Here is a table of points, one per row:
vec![0.67, 1.34, -0.38, 0.06, 0.70, 0.49, -0.02, -2.01, 1.18, -0.56, 1.05, 1.05, 0.68,
     0.41, 1.67, -0.78, 0.40, -1.86, 1.88, -0.57, -1.81, -1.47, 1.08, 1.38]
vec![-0.63, 0.88, 0.13, 0.58, 1.63, -1.35, 0.26, -1.46, 0.86, -1.73, 1.07, -2.17, -1.02,
     -0.95, 0.27, -1.40, -1.63, -0.21, -0.42, -0.26, 0.25, 0.85, 1.60, -0.33]
vec![0.67, 0.31, 0.29, 0.91, -1.49, -0.27, -0.44, 0.97, 0.66, 0.04, -0.78, -0.97, 0.01,
     0.31, 0.70, -0.08, 1.01, 0.54, 0.81, 0.55, 0.95, 1.96, 0.48, 0.87]
vec![0.58, -0.53, -1.15, -0.12, -0.57, 1.26, -1.41, -0.17, -0.16, -1.30, -0.34, 0.54, 0.39,
     0.13, -1.15, 1.12, 0.62, -0.97, -0.01, 1.56, 0.88, -1.25, 0.17, -1.16]
vec![0.17, 0.04, 0.43, 0.03, 1.18, 0.30, -1.47, -0.76, 0.21, 0.29, 0.39, 0.28, -0.40,
     0.10, -0.36, -0.28, 2.18, 0.82, 0.27, -0.67, 1.54, 1.24, 0.29, -1.13]
vec![-1.36, 0.32, 0.76, 0.39, -0.44, -0.38, 0.99, -1.49, -1.21, 1.45, 0.55, 0.03, 0.12,
     1.21, 0.99, -2.45, -1.30, -0.04, -0.95, 0.94, -0.65, -0.05, -1.08, 0.37]
vec![0.25, 0.44, -1.17, -0.15, -0.32, -0.14, 0.71, -0.75, -0.02, 1.61, -1.00, 1.63, -1.24,
     -0.90, -0.42, -0.20, -0.38, 1.65, -1.07, 0.15, 0.23, 1.38, -0.96, -0.94]
vec![1.66, 1.80, -0.12, -1.65, -0.50, 0.71, 0.67, -1.17, 1.81, 1.21, 0.76, -1.26, 0.92,
     -2.68, 0.57, 1.25, 1.04, 0.11, -0.53, -1.22, -0.62, -0.85, -2.20, -0.69]
vec![0.03, -0.26, -1.16, 1.66, 0.61, -1.77, -0.48, 1.22, 0.09, -0.40, -0.76, -0.16, -0.75,
     0.49, -2.80, 1.00, 0.36, -0.07, -0.74, -0.62, 0.66, 0.45, 0.26, -0.31]
vec![1.63, -0.25, -0.16, 0.93, -1.17, 2.14, -0.33, -0.77, -1.00, -1.34, -0.59, -0.59, 0.26,
     -0.57, -0.60, -0.82, 1.38, 0.76, 0.67, -0.90, -0.08, 1.40, 0.61, -0.31]
vec![0.18, -1.64, -1.11, -1.40, -0.63, -1.42, -0.30, 1.23, 0.79, -2.37, 1.22, -0.17, -0.38,
     -0.85, 0.08, -0.18, -1.25, 0.18, -0.45, 0.61, -0.51, -0.48, -0.41, 1.59]
vec![1.05, -0.49, 1.13, 1.08, -0.09, -0.43, 0.35, -0.16, -0.48, -1.05, 0.89, -0.66, -0.64,
     -0.29, -0.65, 0.13, -0.95, 0.88, -0.23, 0.90, -0.52, 0.43, -2.01, -0.35]
vec![0.49, 0.23, 1.89, -1.41, -0.35, -1.75, 0.98, 0.39, -2.61, 1.20, 0.65, -0.67, -0.91,
     1.03, 0.31, -1.06, -1.12, 0.40, 2.67, 0.81, -0.59, 1.01, 1.00, -1.16]
vec![-0.26, 0.40, 0.21, 0.50, -1.82, -2.24, 0.29, -0.43, -0.08, 1.53, 0.41, 0.56, 0.56,
     -0.41, -1.94, -2.41, 0.35, -0.88, -1.49, 0.64, -0.42, -0.47, 0.45, -0.11]
vec![1.25, 0.71, -0.75, 0.07, -0.53, -0.31, -1.41, 2.14, 0.07, 0.80, -0.03, 0.07, 1.21,
     -1.70, 1.79, 0.70, -0.41, 0.73, 0.55, -2.07, 0.34, -0.19, 1.08, -0.47]
vec![-0.17, 0.71, 0.20, -0.98, 2.08, 2.09, 0.98, 1.46, -0.80, -0.40, -0.98, 0.98, 0.35,
     -1.11, 0.21, -1.69, 0.50, -0.93, 0.78, -0.15, -0.43, -1.23, -1.25, -0.14]
vec![-1.65, 0.24, 0.09, -0.07, 0.56, -0.09, -0.95, -0.98, 0.38, -0.85, 0.21, 0.75, -0.85,
     -1.11, 0.10, 0.05, 0.14, -0.82, -0.66, 1.32, -0.36, -1.35, 1.49, 0.33]
vec![-0.80, -2.06, 0.22, -0.88, -0.50, 0.55, 1.28, -0.62, 0.39, 0.60, 0.44, 0.31, -0.73,
     1.39, 0.11, 0.41, -0.10, -0.60, 0.31, -0.27, -0.54, 0.83, 1.30, -1.03]
vec![0.62, 0.38, 0.00, -1.55, 0.61, -1.74, 1.37, 0.37, -0.89, -0.12, 0.37, 2.04, -0.42,
     -0.04, -0.66, -1.27, 1.19, 0.66, -0.41, 0.22, 0.09, -0.75, 0.31, -0.85]
vec![0.17, 0.55, -1.65, -1.02, 0.22, 0.24, -0.03, -0.04, 1.44, -0.87, -1.16, -0.42, -0.25,
     1.17, -0.28, -0.44, 1.26, 0.51, 0.31, 2.67, -0.04, 0.48, 0.40, -0.87]
vec![0.25, 0.50, -0.60, -0.58, 1.46, -0.23, 0.15, 0.17, 0.25, 0.00, 0.66, 0.32, 1.09,
     -0.38, 1.96, 0.41, -0.81, 0.82, -0.65, 0.92, 2.07, -1.10, 0.13, 0.88]
vec![0.63, -0.93, 1.01, 0.09, -0.42, 0.73, -1.74, -0.82, -0.52, 1.04, 0.69, -1.00, -2.24,
     -0.79, 0.19, 1.29, 1.25, 0.21, 0.71, 1.08, 2.07, -2.66, 0.96, 0.26]
vec![0.21, -0.03, 0.56, -1.55, -1.14, 1.45, -0.44, 0.76, -0.10, 0.34, -1.01, 0.01, 1.67,
     0.47, 0.44, 0.57, 0.55, -1.06, -1.49, -1.16, 0.11, 0.43, -0.10, 3.06]
vec![0.21, -0.94, 1.16, -1.09, 1.33, 0.52, -1.60, -0.70, 0.82, 0.32, -2.72, -1.18, 0.82,
     0.00, -1.27, -0.65, -0.49, 0.22, 1.77, 0.09, -0.40, -2.45, -0.04, 0.65]
vec![0.36, -1.21, 0.83, -0.57, 0.07, -0.06, 1.01, 1.14, 0.70, -0.21, -0.13, -0.70, -0.47,
     -0.50, 1.42, -0.62, 0.13, -1.14, 0.67, -0.79, 1.47, -0.24, 0.26, 0.03]
vec![-0.81, -0.04, 0.64, -0.17, -1.34, -0.91, 0.50, 0.34, 0.25, -0.95, -0.68, 1.45, 0.75,
     1.59, 1.21, 0.80, 0.83, 0.24, 0.36, -0.49, 1.35, 0.46, -0.68, 0.21]
vec![0.51, 0.35, 0.62, 0.04, -0.50, 1.30, -1.95, 0.15, -0.62, 1.57, 0.06, -0.44, -0.68,
     -0.79, -0.02, 1.21, -1.95, 0.18, 0.40, 0.68, -3.01, 0.61, 0.42, -1.00]
vec![0.79, -0.13, 0.47, 2.11, 0.30, 1.33, -1.37, 2.29, -0.71, 0.27, -0.20, 1.93, 0.02,
     1.62, -0.89, -1.61, -0.21, 0.58, -2.10, -0.21, -0.13, -0.34, 0.20, -0.25]
vec![1.21, -1.24, -0.29, -1.22, 2.80, -1.71, -1.24, 0.33, -0.49, 0.81, 0.07, -1.06, 0.17,
     0.50, 0.49, 2.15, 0.75, -0.84, -0.33, -1.71, 0.22, -0.18, 0.26, -0.19]
vec![0.25, 1.12, -0.24, -1.53, -1.97, 0.58, 1.05, -0.80, 0.30, -0.39, -0.66, 0.16, -0.42,
     -0.02, 0.23, 0.70, -0.17, 1.28, -1.67, -1.80, 0.30, -0.64, 0.26, 0.09]
vec![-0.32, -1.78, -0.43, 1.52, -0.10, 0.22, 2.39, 1.58, 0.93, -0.21, 1.38, -0.58, 0.99,
     -0.23, -0.43, 0.70, 0.24, 0.30, -0.32, 0.98, -1.28, -0.47, 0.64, -1.03]
vec![-0.86, 1.68, 1.02, -0.02, 0.23, -0.53, -0.21, 0.52, -0.47, -0.63, -0.33, -0.17, -0.14,
     0.02, -0.30, -0.07, -0.53, 1.64, -1.13, -0.92, -0.70, 1.53, 1.40, 1.10]
vec![-0.83, 0.07, 1.86, 1.27, -1.93, -0.75, -0.01, 0.39, 0.83, -0.65, -0.52, -0.35, -1.52,
     0.51, -1.53, 0.27, -0.47, -1.05, -0.66, -0.56, -0.64, 1.60, -1.05, 0.19]
vec![-0.84, -0.31, -1.13, 0.61, -0.55, 0.15, 1.47, 0.45, -1.24, -0.98, 0.15, -0.89, -0.78,
     0.96, 0.05, -0.57, 0.08, 0.22, 0.00, -0.48, -1.42, -0.45, 0.55, -0.84]
There is one direction along which these points spread out most. How many in every 100 of the points above lie lower along it than each point below? Answers are rounded to whole numbers. More than half of the points above lie lower than the first one.
vec![-0.46, 0.37, 0.36, 0.11, -0.11, 0.73, 0.73, 0.81, -0.22, -0.08, -0.66, -1.41, 1.49,
     0.78, 1.21, 2.32, 0.61, -1.84, -1.18, 2.16, 0.22, -0.59, -0.24, 0.38] 71
vec![-1.18, -3.10, -1.46, -0.39, 0.21, 1.14, 0.19, -0.30, -0.39, 1.02, 0.59, -0.42, -0.51,
     -1.21, -2.05, -0.33, -1.35, -0.62, 0.18, -1.13, 0.99, 1.66, -0.60, 3.00] 44
vec![-0.23, 1.61, -1.59, 1.82, 1.34, 0.93, 1.05, -0.07, 0.38, 0.14, -0.82, -0.58, -2.24,
     0.57, 1.12, -0.15, -0.37, 0.15, 1.16, -1.99, -0.17, -1.43, -0.84, 1.05] 68
vec![-0.20, -0.90, 0.37, -0.10, 0.23, -0.14, -0.90, -1.48, -0.32, -0.74, -0.19, -0.40, -0.26,
     1.91, 0.18, -1.01, -0.52, 0.28, -0.86, 0.00, -1.88, 1.52, -0.65, -0.86] 12
vec![-0.09, 0.91, 0.91, 0.22, 0.34, -0.58, -0.43, -1.38, 1.32, -0.35, 0.86, 0.57, 2.94,
     0.50, -0.44, -0.17, -0.25, 0.31, 1.82, 0.54, -1.59, -2.07, 0.02, -0.01] 71
vec![-2.02, -1.96, 0.89, -0.27, 0.68, -0.29, -0.98, 0.96, 0.49, -0.86, -0.93, 0.11, -0.01,
     -1.86, 0.25, 0.34, 1.79, 0.21, 0.72, 1.20, -0.49, -0.67, -0.53, 0.71] 71
vec![-2.06, 2.36, -1.56, -0.32, -1.04, 0.39, -0.98, 1.16, 0.57, 1.96, 0.54, -0.74, 1.50,
     0.15, 0.24, -0.85, -0.70, 0.14, 0.97, -1.97, 1.35, 0.24, -0.99, -1.91] 59
vec![0.65, -0.28, -0.17, 0.09, -0.05, -0.63, -0.24, 0.08, -0.77, 1.71, -1.41, 0.28, -0.75,
     0.23, -0.38, 0.60, -0.01, -1.03, -0.37, 0.10, 0.86, 0.39, -0.11, -0.13] 50
vec![0.54, 0.15, 0.92, -0.30, 0.36, 0.15, 0.50, -0.53, -0.23, -1.47, 1.63, 1.18, -1.01,
     0.27, -0.51, 0.03, 0.39, 0.28, -1.41, -0.84, 1.72, 1.60, -1.14, -0.99] 38
vec![-1.20, -0.28, -0.84, 1.80, -0.47, -0.13, 0.94, -1.35, -2.07, -0.98, 0.25, 1.04, 1.93,
     -1.08, 0.37, 0.51, -1.73, -1.27, -0.08, 0.79, 0.92, 0.54, -0.83, -0.62] 32
vec![-0.01, 0.81, 0.67, 0.06, 0.52, 0.61, 1.61, 0.12, 0.89, 0.52, -0.15, 1.38, 0.34,
     0.61, -0.48, 0.84, -1.87, 0.35, 1.54, 0.24, 0.40, 0.65, 1.29, -0.71] 41
vec![0.92, 0.07, -1.69, 1.42, 0.58, -0.14, -0.54, -0.78, -0.22, 1.06, 1.16, 0.31, 0.39,
     0.54, 0.98, 1.70, 1.56, 0.59, 0.63, 1.63, -0.77, 0.10, -1.17, 2.21] 71
